Each row has a name. Each piece below is followed by the name of the row it came from, unless a question asks for something else. Each question is about the rows just above it. Places in a row count from 1.

gib: [ -7 -33  -3  10 -10  -7   7  14]
sivo: [  3   3   9  -5   7 -24  -9   0]
Fem: [-10   7  -3 -33  10  -7  -7   7]
Which row holds [ -7 -33  -3  10 -10  -7   7]? => gib
Where do [  3   9  -5   7 -24] appear? => sivo
[-10   7  -3 -33  10  -7] => Fem
tags:
[-5] -> k_726
[-33] -> k_350
[10] -> k_655
The tag of gib, keyed by place 4: => k_655

mabuv: [-29 -21  30 -37]
zula: [  7  15  42 -42]
tudez: [-54  45 -41  -4]
ligo: [-22 -19  -6  43]
takon: [ 39   4 -43  29]
gasuf: [28  8 10 16]
Maka: [-27 -28  37  -9]
gup: [ 16 -49 -50  -1]
key -> tag
[16] -> k_320
[15] -> k_346
[-43] -> k_718
[-41] -> k_86
[-8] -> k_254
[-9] -> k_458
[29] -> k_282
[-42] -> k_303
Look up the entry of zula at place 4 in the table: => k_303
[-54  45 -41  -4] => tudez
The row with [  7  15  42 -42] is => zula
The row with [ 39   4 -43  29] is => takon

Zafo: [ 47  48 -32  26]
fumep: [-38  42  45  29]
bomer: [-32  42  45  32]
[-32  42  45] => bomer
Which row holds [-32  42]? => bomer
tags:
[-32] -> k_459
[46] -> k_986
[-31] -> k_557
[45] -> k_137
[26] -> k_520
[27] -> k_61
The tag of Zafo, keyed by place 3: => k_459
[-38  42  45  29] => fumep

ror: [  4  12 -13 -12]
luf: [-14 -20  -7  13]
bup: [ 28   0 -11  -6]
likup: [  1  10  14 -30]
meno: [ -6 -12   5 -49]
niz: [ 18  -7 -13  14]
The row with [-20  -7  13] is => luf
[ -6 -12] => meno
key -> tag
[-12] -> k_993
[13] -> k_703
Join luf by its entry at place 4: => k_703
[-14 -20  -7  13] => luf
The row with [ -7 -13] is => niz

beg: [ -4 -46   0   6   3   8 -19 -14   4   4   4  -6  -2  12   1  -1   9  -9
 -13  -1 -18 -18  -9   0   3   2 -15   3 -11  -2   0  23  -5  -4]
sunok: [  1   1   1   7   3   7 -14 -18   4   2   5 -10  -3  11  -3  -5  11  -6
 -11   1 -18   8  -7   2   6   0 -18   0 -13  -4   2  20  -8  -6]
Mipo: [ -4  10   0   6   3   7 -21 -15   4   3   4  -5  -2  12   1   0   8  -8
 -15  -2 -18  -5  -9  -1   4   3 -14   4 -11  -2   1  22  -4  -4]
guze: [ -5   3   0   6   4   6 -21 -13   4   4   3  -3  -2  12   3   2   7  -9
 -15  -2 -18  -4  -8  -1   4   4 -12   5 -10  -1   0  23  -3  -3]
Lale: [-21 -13   4   3   3  -3  -2  12   4   2   4  -7  -2  12  -1  -3  10  -7
 -12   0 -18 -10  -8   2   4   1 -16   2 -12  -3   1  21  -7  -5]
zirus: [ -5  14   0   6   4   7 -20 -14   4   4   3  -4  -2  12   2   1   8  -8
 -14  -2 -18 -10  -9  -1   3   3 -13   4 -10  -1   0  23  -4  -3]
Bos: [ -1   5   1   7   3   7 -16 -16   4   3   5  -9  -2  12  -1  -3  10  -7
 -12   0 -18  28  -7   1   4   1 -17   2 -12  -4   2  20  -7  -5]
gege: [  5   3   1   7   3   7 -16 -16   4   3   5  -9  -2  12  -1  -3  10  -7
 -12   0 -18  28  -7   1   4   1 -15   3 -11  -3   1  22  -5  -4]
Nodag: [ -2  14   1   7   3   7 -18 -15   4   3   4  -7  -2  11  -1  -2   9  -8
 -13  -1 -18  23  -8   0   4   1 -16   2 -12  -3   2  22  -6  -5]
von: [  0  -7   1   7   2   8 -16 -17   4   3   5 -10  -2  11  -2  -4  10  -7
 -12   0 -18   4  -7   1   5   0 -17   0 -12  -4   2  20  -8  -6]
tags:
[-2] -> k_12
[2] -> k_365
[-8] -> k_85
[-7] -> k_611
Join von by its entry at place 15: => k_12
[  0   4   1 -16] is in which row? => Nodag
Where do [ -4 -46   0   6   3   8 -19 -14   4   4   4  -6  -2  12   1  -1   9  -9
 -13  -1 -18 -18  -9   0   3   2 -15   3 -11  -2   0  23  -5  -4] appear? => beg
[-21 -13   4   4   3  -3  -2  12] is in which row? => guze
[ -5  14   0   6   4   7 -20 -14   4   4   3  -4  -2  12   2   1   8  -8
 -14  -2 -18 -10  -9  -1   3   3 -13   4 -10  -1   0  23  -4  -3] => zirus

Lop: [ -2  19  12   4   0  -8  -3 -11  12   3   2  -4 -19  -8  -1   7   2   5
 -33  -7  -8   4  -2]
Vulu: [  8   1  -7   4  -5  -1   3   1  -3  -7   1  -4  -4  -5  -2   5  -1   1
  -8  -1 -15  20  -1]
gonap: [-10  11   2  -6  -2  -1   5   5  -3   1   7  -7  -7  -8   3 -54   1   0
  15   3   7   8   0]
bobag: [ -3   0   7  -7  -2  -3  -2  -2 -16   2  -9  -4  -2   0   9 -53  -2 -13
  -2  -4 -24  -5   2]
gile: [ -4  11 -12   1  -2  -3  -2  -2 -16   2  -1  -4  -2   0   9 -53  -2 -13
  -2  -4 -24  -5   2]
Pak: [-10   2   7   2  -4  -3 -10 -10  -5   2  -2  -2   4  -7 -14 -25  -2   1
  13   6  -1   2   1]
Tutid: [ -5  -3  -2  -2   0  -6   1  -7  -5  -2 -12  -3 -16   7   2  40   1  -1
 -10  11  -4 -20  -2]
Table of tags by key:
[-7] -> k_579
[-5] -> k_94
[-4] -> k_890
[-1] -> k_969
[-8] -> k_93
[0] -> k_882
[-3] -> k_871
Look up the entry of gonap at place 14 in the table: => k_93
Where do [-10  11   2  -6  -2  -1   5   5  -3   1   7  -7  -7  -8   3 -54   1   0
  15   3   7   8   0] appear? => gonap
[ 6 -1] => Pak
Where do [-3  1  7 -7] appear? => gonap

Vin: [ -8   0 -19  35  31   3]
Vulup: [-16 -31 -16 -26 -24 -32]
danu: [-28  10 -41  54  45  21]
Sukim: [-12 -47 -22  -8  -6 -49]
Daf: [-16 -37 -21 -18 -16 -39]
Seri: [-37 -21 -18 -19 -10  -1]
zetam: [ -9  18 -16  39  33  25]
guge: [-16 -32 -17 -25 -23 -34]
foni: [-18 -33 -19 -25 -24 -34]
rovep: [-16 -37 -21  -1  -1   1]
[-16 -37 -21 -18 -16 -39] => Daf
[-37 -21 -18 -16] => Daf
key -> tag
[10] -> k_369
[-32] -> k_605
[-16] -> k_716
[-37] -> k_740
[-38] -> k_921
[-33] -> k_691
Look up the entry of Daf at place 2 in the table: => k_740
[-16 -31 -16 -26 -24 -32] => Vulup
Which row holds [-18 -19 -10]? => Seri

fusib: [ -2 -30   4  38 -31 -21   4  48 -40 -28]
lud: [ 29  -2 -28   3   7   9  -8  22 -16 -14]
rolag: [-25  10 -34 -32  10  35  14 -51  47  12]
lamik: [-14   7  -6 -18   8  11   2 -27  21   8]
lik: [-1 -2  6 -1  4 -2 -5 -3 -3  0]
Gel: [ -2 -14  -9  -1   1  12  -1  -5   4  -7]
susib: [-24  29  -2 -28   4   7   9 -41  30  11]
tags:
[-16] -> k_403
[9] -> k_731
[3] -> k_145
[-18] -> k_192
[38] -> k_583
The tag of lud, keyed by place 4: => k_145
[-14   7  -6 -18   8  11   2 -27  21   8] => lamik
[ 29  -2 -28   4   7   9] => susib
[ -2 -28   4] is in which row? => susib

Lak: [  0  -3  23  -5 -14  22   9 -28 -32   7 -19 -18 -19]
mugik: [ 12 -26 -11   0  19  -8 -31  36 -18 -19   0   8 -13]
bipa: [  0 -17 -34   2   0 -20  -9   0 -11 -10   0   6 -44]
Baza: [ -6 -22  14 -10  14  37   0 -34   0   5 -17  20   6]
duzit: [ 14 -10  -6 -22  37  14  23   0   0  21  25 -17  -7]
Gipak: [ 12   3   0 -22  -5   1 -20 -57   0   3  -3  -7   0]
gegu: [  1  26  23 -20 -20   0   0  -8  -7 -30 -11 -41   7]
Didu: [  0 -32  -5 -20   5   0   0  12   0  -3   0  25 -11]
fen: [ 17   0  -6   0 -31   0 -25  12   0  -7   0  12 -33]
Sog: [ 13 -11   6 -21  -3  11  -8 -50   0   4   0   2 -23]
[ -5   1 -20 -57   0   3] => Gipak
[ -6 -22  14 -10  14  37] => Baza
[-10  14] => Baza
[23  0  0 21] => duzit
key -> tag
[-32] -> k_700
[0] -> k_529
[3] -> k_872
[-11] -> k_73
Look up the entry of fen at place 2 in the table: => k_529
The row with [ 37  14  23   0   0  21  25 -17  -7] is => duzit
The row with [ 0 -8] is => gegu

nifot: [ -3   1  -4   5  -3   6   0   0  -2  -9   1  -2  49  -5  11   2   1   2
   4   0  -6  13  10   6 -10   8   2  -6   5]
fige: [ -3   3  -7   8  -7   7   2   2  -2  -7   1  -3 -17   1  -3   2   3   4
   3 -10  -6  13  10   1  -6   3   1   0  -5]
viz: [-3  4 -8  8 -4 -1  3  2 -5 -1  1  1 -1  0 -4  0  3  7  3  3 -2 13 -2  3
 -4  2  0 -1 -5]
releb: [ -3   4  -8   8  -4  -1   3   2  -5  -1   1   1  -1   0  -4   0   3   7
   3   3  -2  13  -2   3  -4 -11  -2   6  -5]
mepo: [ -3   1  -4   5  -3   6   0   0  -2  -9   1  -2  49  -5  -6   2   1   2
   4   0  -6  13  10   6 -10   8   2  -6   5]
tags:
[8] -> k_123
[-4] -> k_287
[-7] -> k_103
[-5] -> k_806
[7] -> k_874
Look up the entry of releb at place 5 in the table: => k_287
[ -3   1  -4   5  -3   6   0   0  -2  -9   1  -2  49  -5  11   2   1   2
   4   0  -6  13  10   6 -10   8   2  -6   5] is in which row? => nifot
[-3  4 -8  8 -4 -1  3  2 -5 -1  1  1 -1  0 -4  0  3  7  3  3 -2 13 -2  3
 -4  2  0 -1 -5] => viz
[-2  3 -4  2] => viz

zuzin: [-27   5 -38   9  10  -5  -2  34  -6 -25  19  39   7  -7]
viles: [-29  19 -20  19  14  -7  34  -5 -15 -14  29  38  16  13]
zap: [ -5  -3  15 -14   7  -4  12   5  -3   7   5   0   3  11]
darad: [-21  14 -17  -7  19  -5  14  34 -12 -11  26  28  12   9]
pavun: [ 24  -6  26  -7 -14   5  -2 -23   6  18 -15 -28  -4   1]
[-5 -2] => zuzin
key -> tag
[30] -> k_409
[29] -> k_544
[-20] -> k_91
[13] -> k_769
[-19] -> k_846
[19] -> k_281
Join viles by its entry at place 11: => k_544
[-7 19 -5 14 34] => darad
[-27   5 -38   9  10  -5  -2  34  -6 -25  19  39   7  -7] => zuzin
[ 7 -4 12] => zap

